The rows below come in pairs that one turn or mirror swaps. Which row does each named row swap with?
The rows were stretched afterwards, more along some directions than others.
zudak: [ 0.02  2.37 -0.83  2.66 -2.63 -1.11  0.32  1.48  1.51 -1.71 -2.79 -1.25
 -0.71 -0.07 -0.12 -1.35  0.09  0.41  2.91  2.28 -1.23]
ris: [-1.82  1.34  0.29  0.24 -2.08 -3.71 -2.95  0.55  1.28 -0.02 -1.01 -2.68
  0.64  0.43 -1.77  1.10  1.48 -2.30 -0.13  2.12 -2.51]
mor: [ 2.25  1.37  1.95  0.80 -0.53 -2.12  0.80  1.25 -0.26 -0.65 -1.40  1.30
  0.72  2.61 -0.67 -1.10 -0.05  1.66  1.13  2.56  2.03]
supu: [ 0.75  1.39  0.48  1.58  0.48 -4.00  0.21 -0.07  0.21 -0.22 -1.86 -0.12
  0.88  3.44 -2.95 -1.78 -0.27 -0.68  2.45  1.22  0.23]
darop: [ 1.25  0.54  1.22  0.04 -2.24  0.99 -1.05  2.57  2.35  0.04  0.59 -1.91
 -2.18  1.06 -2.49  0.59  0.29 -0.79 -1.62  1.36 -0.68]
Fitik: [-0.60  1.32 -0.35  2.92 -0.88 -0.87  1.90 -0.03 -0.16 -1.72 -1.61 -0.37
 -1.12  0.12 -0.23 -2.38 -1.92 -0.22  2.76  1.72  0.22]
Mim: [ 0.75 -1.88 -0.53 -0.10 -1.01  1.33 -0.64  2.98  2.96 -2.31 -0.24 -2.05
 -3.60  0.97 -1.92  0.85 -1.97 -0.40 -0.94 -0.73  0.53]
mosi: [-1.21 -0.42 -0.40 -0.66 -2.27  1.54  0.00  1.73  0.17 -2.88  0.60 -1.78
 -2.62  0.29 -0.23 -1.14 -2.52 -0.10  0.59  0.94 -0.69]
pizip: [ 1.08 -1.47 -0.72 -1.06 -0.13 -0.69 -2.03  3.82  4.03 -1.16 -0.05 -2.65
 -1.88  0.43 -1.35  2.05 -0.47 -0.80 -0.30 -0.15  0.00]
Lub: [ 0.38 -0.24  0.53 -0.16 -1.89  1.20 -1.15  1.10  2.45 -0.81  1.39 -1.98
 -2.91 -1.23 -1.88  1.12 -1.77 -1.44 -2.28  2.24 -0.33]
nepip: [-0.31 -0.39 -0.84 -0.32 -2.16 -3.55 -2.22  0.87  0.85  0.24 -1.77 -3.07
 -0.31 -0.81 -0.55  0.22  2.32 -3.16  1.59  1.56 -2.53]
faduk: [-1.71 -0.27 -0.81 -1.17 -1.32  0.63  0.09  0.98  0.03 -3.26 -0.21 -1.53
 -1.61 -1.65 -0.52  0.10 -3.24 -0.74  0.36  0.32 -0.38]
vil: [-1.71  0.44 -1.67  0.05 -1.92  0.31 -0.97  2.64  3.22 -1.58 -1.32 -4.07
 -2.58 -1.11 -1.76  0.84  0.12  1.28  0.70 -0.91 -0.49]
Sop: [-0.37  0.89 -0.12  0.32  0.88 -1.75 -0.94  2.88  4.22 -2.18 -1.34 -3.28
 -0.75  3.01 -5.12  0.07 -2.43 -0.14  2.32  2.02 -0.10]
vafa: [-2.83  0.92 -2.44  0.16 -1.95 -0.66 -1.60  2.38  3.07 -1.87 -2.01 -4.52
 -3.12 -0.58 -1.84  0.95  0.60 -0.89  1.75  1.41 -3.24]
sen: [ 0.67  1.99 -0.13  2.37 -2.60 -1.51  1.00  1.93  1.86 -1.79 -1.23 -1.59
 -1.29  0.79 -0.94 -1.64 -0.87  0.79  2.49  2.39 -0.42]
Rapu: [ 0.17  1.52 -2.46 -1.69 -1.17 -1.30  1.81  2.74  0.10 -3.28 -3.38 -2.01
 -0.54  0.07 -2.03 -1.00 -2.64  2.55  4.02  1.27  0.30]
Zol: [-2.37  3.09 -1.70  0.02 -1.34 -1.63  1.80  0.73  0.85 -3.83 -3.44 -2.55
 -1.52  0.39 -3.95 -1.48 -3.64  2.32  1.91  1.32  0.34]
nus: [ 0.84  1.76  1.52  2.67 -2.08 -2.86  0.30  0.98 -0.21 -1.02 -2.15 -0.67
  0.43  1.40 -0.22 -0.44  0.95  0.13  0.04  2.25  1.47]
Gis: [-1.93  0.20 -0.29  2.53 -0.60 -0.58  2.22  0.78 -1.36 -2.71 -2.27  1.55
 -1.37  0.55 -0.44 -1.42 -0.49  1.67 -0.08  0.90  1.63]
vuvo: [-1.43  1.46  1.19  0.40 -1.24 -3.92 -0.94  0.31  0.52  0.16 -2.11 -1.80
  0.78  1.19 -0.85 -1.23  1.78 -1.32  2.26  1.32 -1.17]
gufem: [ 1.54  2.31  1.95  2.47 -2.05 -2.13 -0.31  0.92  2.81 -1.04 -1.96 -0.86
 -0.97  3.55 -1.27 -1.25  0.74  0.45  0.91  1.89  0.01]
guba: [-2.77  0.55 -1.08 -0.60  0.75 -2.60 -0.65  2.05  2.17 -1.93 -2.12 -3.43
 -0.59  2.23 -3.43 -2.56 -1.30 -0.93  4.26  2.49 -0.77]
Vetob: [-1.20  2.16 -0.47 -2.09  0.36 -0.47  2.30  1.80 -0.80 -3.69 -2.36 -0.71
  0.61  2.48 -3.04 -1.58 -3.38  2.35  4.05  1.33  1.10]
Tegaz: [-1.80  1.16 -2.76 -1.44 -0.74 -1.49 -0.25  2.97  1.78 -1.56 -2.74 -2.56
 -1.14 -1.80 -1.39  0.00  0.48  1.81  1.05 -2.56  0.89]
lem: [ 0.53  1.27  0.23  2.91 -1.80 -3.18  0.69 -1.56  0.23 -1.88 -2.31 -0.29
 -1.00  1.32 -1.84 -1.74  0.26 -0.19  1.01  0.77  0.41]
bamus: [ 1.66  1.20 -0.76  1.89 -0.45 -2.96 -0.03 -0.08  0.23 -1.97 -1.76 -0.92
 -0.20  1.86 -3.00 -1.47 -0.84 -0.51  1.67  0.47  0.32]
Ralit: [-0.18  2.09  1.15 -0.62 -0.28 -0.82 -1.83  1.92  3.58 -0.32  0.38 -1.55
 -1.35  0.90 -3.33  0.44 -0.75 -0.45 -0.85  1.65 -0.52]
Kamar: [ 2.47  2.09  0.49  0.86 -0.11 -4.11  0.57  0.21  2.51 -0.48 -1.97 -0.73
  0.09  3.09 -3.49 -1.31  0.17 -0.57  2.33  1.26 -0.21]
mopev: [-0.72 -0.35 -2.69 -2.46 -1.56 -0.51 -1.32  4.04  1.09 -2.18 -1.44 -4.52
 -2.27 -1.35 -0.31  0.14  0.82  0.26  2.42 -1.43 -0.77]
bik: [-1.81  1.14 -2.11 -2.23 -0.62 -0.19 -2.20  4.43  3.10 -2.43 -0.91 -4.54
 -1.29 -0.13 -3.16  0.97 -1.20  1.89  1.05 -1.25  0.48]
neziv: [ 0.17  0.07  1.03 -1.48 -0.42 -0.12  1.19  1.36 -1.43 -1.73  0.27  0.15
  0.16  0.24 -1.02 -0.70 -3.62  0.96  0.37  2.29  1.11]
Duzi: [ 0.53  0.91  2.21  0.96 -0.63 -1.75 -0.66  1.01  1.59 -1.48 -1.66  0.63
  0.87  2.06 -0.54  0.40 -0.68  1.19  1.14  2.49  0.61]
terat: [ 1.04  2.34 -1.73 -0.01 -0.50 -3.24  0.15  1.47  1.05 -2.69 -2.92 -1.68
 -0.54  2.92 -3.50 -1.84 -1.18  1.30  2.41 -0.31  0.38]
rab: [-2.52 -0.10 -2.03 -1.41 -1.84 -0.96 -1.58  2.15  2.02 -1.96 -1.60 -3.65
 -2.33 -0.85 -1.09  0.17  1.13 -0.18  1.88 -1.72 -0.96]
budar: [-1.19  2.52 -1.27 -0.33 -0.85 -1.34  2.48  1.46  0.60 -2.53 -3.60 -1.99
 -0.88  1.41 -2.10 -3.41 -1.55  2.26  4.48  0.30  1.40]
linav: [-1.59  1.06 -0.87  3.67 -1.26  0.22  1.21  0.22  2.39 -2.45 -1.92  0.50
 -3.91  0.26 -1.11  0.60 -0.91  1.55 -1.44 -0.47  0.90]
ves: [-1.00  0.93  0.63 -2.22 -1.51  0.28  0.32  1.69  1.62 -1.45  0.17 -0.82
 -0.61  0.38 -0.89  1.01 -2.25 -0.30 -0.81  0.46  0.20]
demim: [-3.41  1.88 -1.07  1.15 -1.98 -1.09 -1.09  0.78  4.21 -1.57 -1.29 -3.27
 -3.21 -0.23 -3.18  0.67  0.75 -1.30 -0.56  1.60 -2.85]
Vavez: [-0.48 -2.22 -1.13 -1.53 -0.79 -0.32 -1.78  3.69  3.40 -2.46  0.20 -2.97
 -2.53 -0.56 -1.70  1.29 -1.60 -0.83  0.01  0.25 -0.09]
sali: [-0.29  2.17  0.43  1.40 -0.88 -1.97  1.18  0.77  1.47 -0.62 -1.86 -0.87
  1.21  0.72 -1.75 -1.05 -1.81  0.28  3.03  2.71  0.69]
gibel: [ 0.63  2.82  1.17  1.84  0.39 -3.40  1.54 -1.32  0.15 -2.02 -1.63  1.00
 -0.27  2.69 -2.61 -1.16 -1.47  0.54  0.73  0.46  1.80]
zudu: [-0.45  2.27  0.19  1.30 -1.16  0.34 -0.28  0.80  2.46 -1.31 -1.07 -0.94
 -2.53 -1.34 -3.22  1.68 -0.11 -0.01 -2.49 -0.08  0.15]
kapi: [-1.71  2.27 -0.76  3.86 -1.10 -0.49  2.05  0.91  1.14 -3.42 -2.72 -0.28
 -2.49  0.42 -2.62  0.36 -0.93  1.89 -0.45  0.68  0.45]
mus: [-0.70  1.16 -0.01  1.28 -2.26 -0.36  0.37  0.47  0.89 -2.62 -0.56 -1.86
 -0.97  0.35 -1.76 -1.93 -2.92  0.19  3.22  4.08 -0.97]
milus: [-2.63  2.11 -1.73  0.82 -1.84 -0.38 -0.29  2.15  4.12 -1.90 -1.72 -3.65
 -3.77  0.12 -3.73  0.63 -0.19 -0.65  0.20  0.39 -2.39]
zak: [ 1.11  0.13  1.42  0.32 -1.02  0.73 -1.19  1.42  3.28 -1.30  1.16 -1.90
 -3.48  0.18 -4.01  1.57 -2.05 -1.01 -1.81  1.61 -0.47]
Rek: [-0.82  0.90 -0.23 -2.26 -1.43 -4.25 -2.45  1.54  1.86 -0.14 -1.15 -3.00
  0.42 -0.78 -0.10  2.01  1.43 -2.70  0.54  1.01 -1.55]
Sonib: [-1.25  0.26 -1.89 -0.63  0.98 -1.34 -1.09  1.66  5.70 -1.51 -1.77 -3.89
 -2.45  1.12 -4.35 -0.09 -2.89 -1.25  3.01  1.02 -0.68]
razab: [-1.17  2.51 -0.95  3.80 -2.86 -0.93  0.32  0.43  0.51 -2.33 -1.77 -1.89
 -1.24  0.12 -1.53 -2.00 -0.60 -0.23  2.78  2.37 -1.66]

Mim is swapped with vafa
nepip is swapped with mosi
zudu is swapped with bik
mor is swapped with budar
supu is swapped with Fitik
Rek is swapped with ves
rab is swapped with Lub
Vetob is swapped with nus
vil is swapped with zak
Duzi is swapped with Zol

